Turns, then the turns between two rows, first turn first; the first pair answered
rokod:
-2, 14, 31, 13, -3, -20, -14, -4, 3, 14, 1, -10, 30  ->  29, -19, 22, 1, 23, -20, 6, -6, 17, 2, 14, 13, 5
-23, 12, -18, -21, -85, 34, -48, 14, 36, -23, 18, -36, -34  ->  -60, 17, 55, 41, -13, -43, 4, -1, -33, 8, -38, -24, 54
51, -20, -7, -20, -11, -13, 9, 5, 15, -6, 8, 7, -42  ->  15, 27, 1, -7, -55, -13, -26, 11, -3, 15, -6, -24, -12
-11, -16, 11, 10, 17, 0, 16, 8, -12, -9, -15, 6, 6  ->  -2, -20, -9, -5, 0, 18, 5, 10, 6, -18, -1, 3, -20
Paneb:
-37, -57, 32, 13, 22, -61, -10, 16, 18, -5, 5, -16, 21  ->  -19, -51, -2, -11, 20, -65, -15, 22, 32, -5, 38, -25, 2
16, 17, -7, -13, -8, 3, -28, -19, 27, 2, 10, 5, 2  ->  7, 25, 9, -3, -16, 8, -30, -23, 18, 5, -5, 5, 14
-22, -24, 18, 9, 12, -56, -1, 4, -31, 14, -24, 23, 47  ->  -8, -44, -2, -8, 32, -64, 5, 6, -12, 3, 3, 30, 25
Pim:
44, 21, 31, -13, -57, 2, -12, -26, -12, 53, -39, 29, 42  ->  39, 1, 46, -6, -60, 8, -13, -27, -5, 40, -45, 37, 34
-17, -30, 25, -28, -10, -89, -43, 19, 26, 14, 52, 9, 16  ->  -71, -62, 63, 38, 12, -15, -2, 6, 4, -38, -27, 10, 6
46, -34, 42, 32, 38, 0, -10, -23, -5, -34, -17, 28, 34  ->  47, 17, 10, 32, 55, 10, 18, -22, -31, -10, -22, 4, 51
43, -7, -25, -36, 49, -57, 20, 9, -4, 23, 45, 25, 5  ->  19, -72, 27, -6, 42, -29, 12, 1, 14, -27, 13, 51, -16
Pairs:
Each pair is two turns apart.
46, -3, -5, -2, -13, 68, 29, -19, -3, -8, -15, 38, -44  ->  28, 55, -7, -16, -67, 31, -26, -6, -11, 35, 1, 7, -8 : rokod then Pim
-16, -18, 72, 16, -4, -58, -38, -26, -28, 16, -31, 59, 54  ->  -30, -34, 44, 40, 69, -11, 34, -29, -44, -17, -54, 47, 33 : Paneb then Pim
18, -35, -19, 8, 21, -4, 64, -20, -3, -31, 31, 44, -42  ->  -25, 69, -43, 6, -54, -1, 7, -4, -29, 21, 27, -23, 2 : Paneb then rokod
-57, 5, 15, 39, 26, 0, 17, 13, -29, -5, -31, -26, 26  ->  7, 1, -44, -5, 61, 8, 49, 11, -11, -1, 17, -14, -15 : rokod then Pim
-28, -1, -45, -23, -49, 23, -38, 43, 34, -38, 27, -44, -48  ->  -45, 38, -24, -3, -70, 33, -45, 37, 7, -17, -5, -54, -18 : Paneb then Pim
-18, -17, 4, 13, 28, -19, 22, 13, -5, -19, 4, -18, 2  ->  -9, -18, -12, -2, 22, -22, 14, 20, 8, -18, 22, -17, -10 : Paneb then Pim
8, 29, 28, 26, 17, 24, 23, -6, -28, 9, -36, 32, 33  ->  35, 25, -4, -1, 48, -7, 38, -2, -19, 18, 4, 34, 23 : Paneb then Pim
45, -6, -27, -23, 30, 15, 15, 3, -8, 28, 17, -2, 12  ->  11, 21, 3, 0, -10, 29, -9, 3, -21, 38, -19, -17, 35 : rokod then Paneb
72, -4, 0, -20, 11, 9, 21, -8, 9, 3, -1, 34, -15  ->  43, 54, -3, -14, -30, 13, -9, -1, -11, 32, -15, 1, 15 : Paneb then rokod
40, -12, 22, 6, 22, -20, 19, -39, -3, 15, -10, 35, -3  ->  42, 4, 13, 4, 26, -18, 26, -37, -12, 24, -10, 26, 3 : Pim then Pim
31, -13, 60, 12, -68, -35, -36, 3, 34, 1, 2, 43, 2  ->  -4, 13, 66, 66, -25, 17, 25, -5, -9, -7, -63, 21, 22 : rokod then Pim
-5, -10, -29, -21, 30, -33, -7, 23, -27, -4, 19, -17, -18  ->  -27, -23, -13, -14, -5, -18, -37, 25, -18, -19, 8, -22, -26 : Pim then rokod
32, -5, 40, -8, -60, -16, -71, 10, 33, 21, 25, 16, 6  ->  7, -65, 57, 37, 0, 34, -8, 1, 27, -40, -20, 26, -23 : Pim then Paneb
36, 41, 1, 27, -16, 29, 25, -13, -33, 27, -58, -27, -8  ->  61, 23, -20, 6, -14, 48, 28, -12, -9, 11, -36, -16, -39 : rokod then rokod
-9, 15, -1, 29, 26, 32, 36, -9, -39, 1, -35, -21, 3  ->  8, -5, -31, 0, 8, 58, 17, 0, -4, -24, -3, -19, -41 : Paneb then rokod
-6, 12, -27, 11, -9, 4, 17, 8, 3, -5, 5, -5, -17  ->  0, 14, -21, 3, -24, -13, 2, 9, 7, 4, 16, 0, -11 : Paneb then Pim
28, -3, -31, -22, -1, 23, 6, -12, 8, -3, -21, -5, -33  ->  11, 13, -6, -2, -15, 30, 2, -19, -9, 6, -48, -8, -13 : Paneb then Paneb
-14, 1, -23, 3, 3, 51, 10, -7, 0, -43, -14, -11, -28  ->  -13, 52, -23, 2, -15, 34, 2, -9, -20, -4, -16, -26, 5 : Pim then Paneb
-15, -9, -3, 19, 8, 33, 28, -5, -3, -31, -21, 4, -12  ->  -27, 15, -17, 11, -20, 39, -1, 5, -2, -23, -12, -19, -8 : Paneb then rokod
-23, 4, 49, 25, -2, 10, -15, -22, -40, 17, -36, -5, 5  ->  -2, 17, 9, 13, 48, -6, 24, -20, -46, 28, -14, -12, 3 : Paneb then Pim
-34, -17, -39, 7, 23, 46, 19, -3, -9, -24, -22, -10, -12  ->  -45, -13, -31, 12, 19, 42, 17, -2, -11, -23, -27, -17, -4 : rokod then Paneb
23, -4, -44, -2, 14, -4, -6, -6, 28, -14, 23, -27, -36  ->  -10, 2, -7, 12, -27, -31, -50, 0, 24, -6, 14, -31, -8 : rokod then Pim
25, -35, 14, 4, 23, -10, -2, -33, 9, 4, 1, 35, 6  ->  36, 10, -28, -22, -6, 2, -22, -23, 13, 23, 23, 6, 1 : Paneb then Paneb
-4, -7, -15, 22, 49, -28, 18, 8, 4, -3, 12, -2, 2  ->  -9, 33, -35, 7, -11, 12, -20, 14, 14, 2, 13, -26, -9 : rokod then Paneb
-54, 10, 23, 17, -9, -50, -19, 2, -25, 13, -21, -40, 50  ->  -46, -33, 36, 8, 8, -73, -14, 2, -10, -1, -6, -17, 41 : Pim then Paneb
7, -18, -22, -36, 9, -79, -20, 16, 31, 17, 49, -8, 3  ->  -46, -70, 40, 14, -9, -31, -24, 6, 33, -36, -12, 5, -10 : rokod then Pim
-68, -55, 34, 34, 15, -28, 0, 9, -6, -39, 0, -20, 4  ->  -30, 7, -20, -13, 13, -73, -10, 22, -12, 17, 56, -35, 26 : Pim then Pim
-24, 15, -12, 12, 22, 25, 29, -1, -24, -3, -17, -26, 0  ->  -7, 40, -8, -10, -10, -12, -7, 3, -21, 32, 7, -24, 22 : Pim then Paneb
-7, -26, -23, 19, 2, 15, 16, -5, 11, -29, -26, -21, -19  ->  -20, -17, -11, 30, 5, 3, 20, -5, -3, -21, -36, -24, -2 : rokod then rokod
-5, 67, -16, 29, 18, 27, 44, -13, -46, 29, -47, -19, 35  ->  49, 31, -6, -30, 0, -75, -10, -5, -6, 53, 33, 20, 36 : Pim then rokod
-6, -11, 33, 22, -4, 46, 10, -22, -29, 0, -42, -6, 0  ->  40, 15, -7, -9, 30, 6, 33, -17, -36, 37, 2, -3, 9 : Pim then rokod
8, 4, -7, 3, -17, 43, -6, -3, -10, -11, -16, 14, 2  ->  10, -17, -3, 3, -2, 34, 2, -4, -6, -22, -9, 24, -3 : Paneb then Paneb
-38, 18, 4, -7, -28, -22, -46, 18, 28, -14, 10, 12, 30  ->  -27, -25, 23, 2, 19, -36, -10, 7, 26, -27, 2, 45, 26 : Paneb then rokod
11, -9, -11, -16, -4, -21, -2, -20, -1, -3, 39, -4, -2  ->  -2, -1, 1, -6, 0, -33, 1, -21, -13, 6, 25, -6, 17 : rokod then rokod
81, 14, -3, -15, -24, -4, 34, -19, 64, 3, 21, 32, 16  ->  46, 41, 32, 17, -17, -35, 37, -18, 26, 25, -12, 21, 71 : rokod then rokod
15, 46, 12, -9, -39, -2, -20, -9, -22, 43, -12, 5, 42  ->  18, -40, 46, 10, 21, -27, 14, -17, -9, 2, -13, 46, 23 : Paneb then Paneb
-6, 21, -16, -26, 3, 1, -23, 15, -10, 15, 5, -61, -11  ->  -23, -14, 35, -7, 8, -37, -32, 8, -14, 10, -8, -38, 10 : Pim then rokod
15, 28, 21, 5, -25, 33, 0, -28, -6, 28, -26, -3, 1  ->  25, -29, 32, 6, 15, 15, 26, -29, 9, 0, -13, 23, -18 : Paneb then Paneb
-24, -14, -13, 9, 0, 8, -19, -6, -14, -32, -26, -25, 3  ->  -21, 8, -17, 7, 6, -4, -15, -7, -28, -12, -26, -30, 19 : Pim then Paneb
-32, 8, 25, 27, -13, 67, 16, -3, -16, -38, -65, -18, -18  ->  -16, 66, 18, 18, -2, 16, 19, -5, -50, 20, -55, -23, 35 : Pim then Paneb
-13, 6, -28, 0, 36, -44, 16, 12, -11, 11, 25, -23, 14  ->  4, -2, -41, -12, 43, -32, 25, 7, -1, 8, 34, -16, 0 : Paneb then rokod
4, 83, 8, -2, -31, 49, 3, -3, -33, 35, -33, -14, 18  ->  14, 38, 63, -8, -62, -8, -39, -5, -14, 34, -23, 22, 30 : Pim then Paneb
7, -9, -26, 33, -4, 31, -28, 15, 20, -13, -13, -9, -17  ->  -2, 16, -20, 47, 19, 5, -8, 16, -11, 7, -26, -15, 18 : Pim then rokod
22, -3, -16, -12, 9, 31, -6, 15, -8, -7, -17, 19, -2  ->  2, 0, 6, 5, 4, 26, -9, 14, -17, -6, -34, 19, 15 : rokod then Paneb
-20, 35, -30, 23, 6, 25, 14, 18, -49, -30, -41, -41, -1  ->  21, 45, -55, -17, 13, -43, -1, 26, -38, 7, 14, -32, 9 : Paneb then Pim
-13, 3, -23, -12, -18, 48, -17, -38, 31, -17, 10, -3, 0  ->  -24, 17, -9, 3, -19, 52, -12, -42, 14, -7, -10, -5, 15 : Pim then Paneb
56, 29, -24, -22, 7, -6, 2, -9, 0, 40, 25, 28, -12  ->  28, -19, 29, -9, -38, -8, -44, -9, 21, 6, 9, 45, -19 : rokod then Pim
-27, 41, -19, -2, -8, -12, -6, 14, -10, 17, 9, -42, 19  ->  -28, 0, 18, -3, -36, -32, -39, 11, 10, 0, 14, -14, 10 : Pim then Paneb
-47, 54, 32, 18, -59, 15, -30, 22, -23, 7, -23, -59, 50  ->  -31, 63, 23, 21, 1, -26, 14, 23, -48, 32, -16, -58, 75 : Paneb then Pim
-19, -4, -9, 12, 36, 13, 27, 12, -7, -13, 9, -38, -4  ->  -3, 0, -24, -13, 15, 2, 6, 18, 11, -6, 38, -37, -16 : rokod then Pim
-12, 20, -13, 0, 2, -16, 2, 3, -11, 6, 2, -18, 5  ->  -24, -13, 13, 8, -4, -8, -4, 0, 3, -17, -11, -2, -4 : Pim then Pim
-9, 15, 15, 14, -21, -23, -27, 17, -15, 13, -13, 19, 13  ->  4, -23, 12, 6, 9, -35, -10, 17, 0, -6, 6, 34, -6 : Paneb then Paneb
56, 26, -8, -8, -15, -12, -2, 5, -21, 47, -13, 13, 16  ->  71, -8, -5, -8, -4, 0, 10, -1, -8, 28, -12, 35, -6 : Paneb then rokod
14, -34, -9, 4, 18, 57, 13, -4, -7, -1, 5, -7, -52  ->  -24, 22, 1, 23, -11, 43, -9, 1, -39, 32, -16, -40, -5 : Paneb then rokod
12, -12, -24, -14, 35, -12, 6, -3, -8, -4, 31, 6, 3  ->  -11, -26, -6, -11, -9, 11, -30, 1, 11, -24, 19, 2, -13 : rokod then Pim
-33, 13, -33, -13, -69, -8, -55, 27, 11, 18, 23, 2, -6  ->  -44, -12, 21, 24, -2, -68, -7, 14, -28, 29, -6, 29, 42 : rokod then Pim
-6, -56, -22, -21, 11, -64, -26, 38, 38, -42, 48, -22, -19  ->  -33, 22, -58, 17, 57, -8, 44, 34, -20, -21, -1, -69, 7 : Pim then Pim
-7, -5, 25, 28, -9, 40, 20, 5, 11, -8, 23, -20, -9  ->  2, 17, 2, 18, 1, 30, 25, 9, 4, 10, 35, -30, -4 : Paneb then Pim
-1, 19, 60, 24, -6, -60, 9, -10, -33, 33, -22, 9, 45  ->  35, -34, 24, 18, 45, 18, 68, -21, -5, -20, -21, 33, -27 : rokod then Pim
22, -1, 5, 40, 31, 6, 21, -13, -14, 22, -30, -7, 13  ->  47, -9, -17, 12, 38, -21, 15, -6, 2, 26, 8, -1, 2 : Paneb then Pim
-54, 38, -14, 38, 31, -2, 19, 0, -27, 1, -19, -61, 18  ->  -40, -18, -13, 31, 72, -20, 41, 2, -8, -24, 5, -38, -4 : Paneb then Paneb
-3, 78, -25, -24, -51, 27, -5, 4, -15, 45, -22, -12, 29  ->  62, 1, -42, -47, 14, 31, 44, -9, 15, 8, 9, 43, -28 : rokod then rokod
-30, 34, 30, 48, -9, -9, -39, 1, -12, -41, 23, 19, 11  ->  5, 15, 12, 44, 48, -13, 10, -8, -11, -48, 30, 40, 1 : Pim then rokod
-62, 44, -21, 37, 2, 35, 14, 10, -22, 0, -18, -44, 7  ->  -18, 22, -7, 11, 40, -70, 16, 7, -20, 34, 32, -8, 37 : Pim then rokod
4, 33, -25, 6, 4, 21, 24, 9, -21, -11, 9, -10, 5  ->  25, 13, -18, -14, -4, -19, 0, 10, -1, -8, 39, 8, 1 : rokod then Pim
29, -22, 63, 19, 14, -11, 23, -25, -1, 12, 11, 57, 66  ->  26, -21, 25, 18, -3, 91, 35, -23, 18, -29, -9, 39, 8 : rokod then Pim
29, 9, -27, -10, 50, 6, 47, -8, -15, 10, 2, 14, -15  ->  18, 52, -47, -18, 7, 21, 16, -2, -15, 27, 4, -11, -12 : Paneb then rokod
-61, 31, 7, 14, -35, 19, -27, 18, 3, 4, -12, -28, 9  ->  -53, -47, 29, 25, 22, -6, 4, 14, 19, -34, -5, 10, -13 : Paneb then Paneb
-42, -40, 45, 40, 24, -27, 10, -3, -7, -12, -24, -8, 19  ->  -4, -3, 8, -5, 16, -77, -10, 6, -1, 33, 33, -11, 32 : Pim then Pim
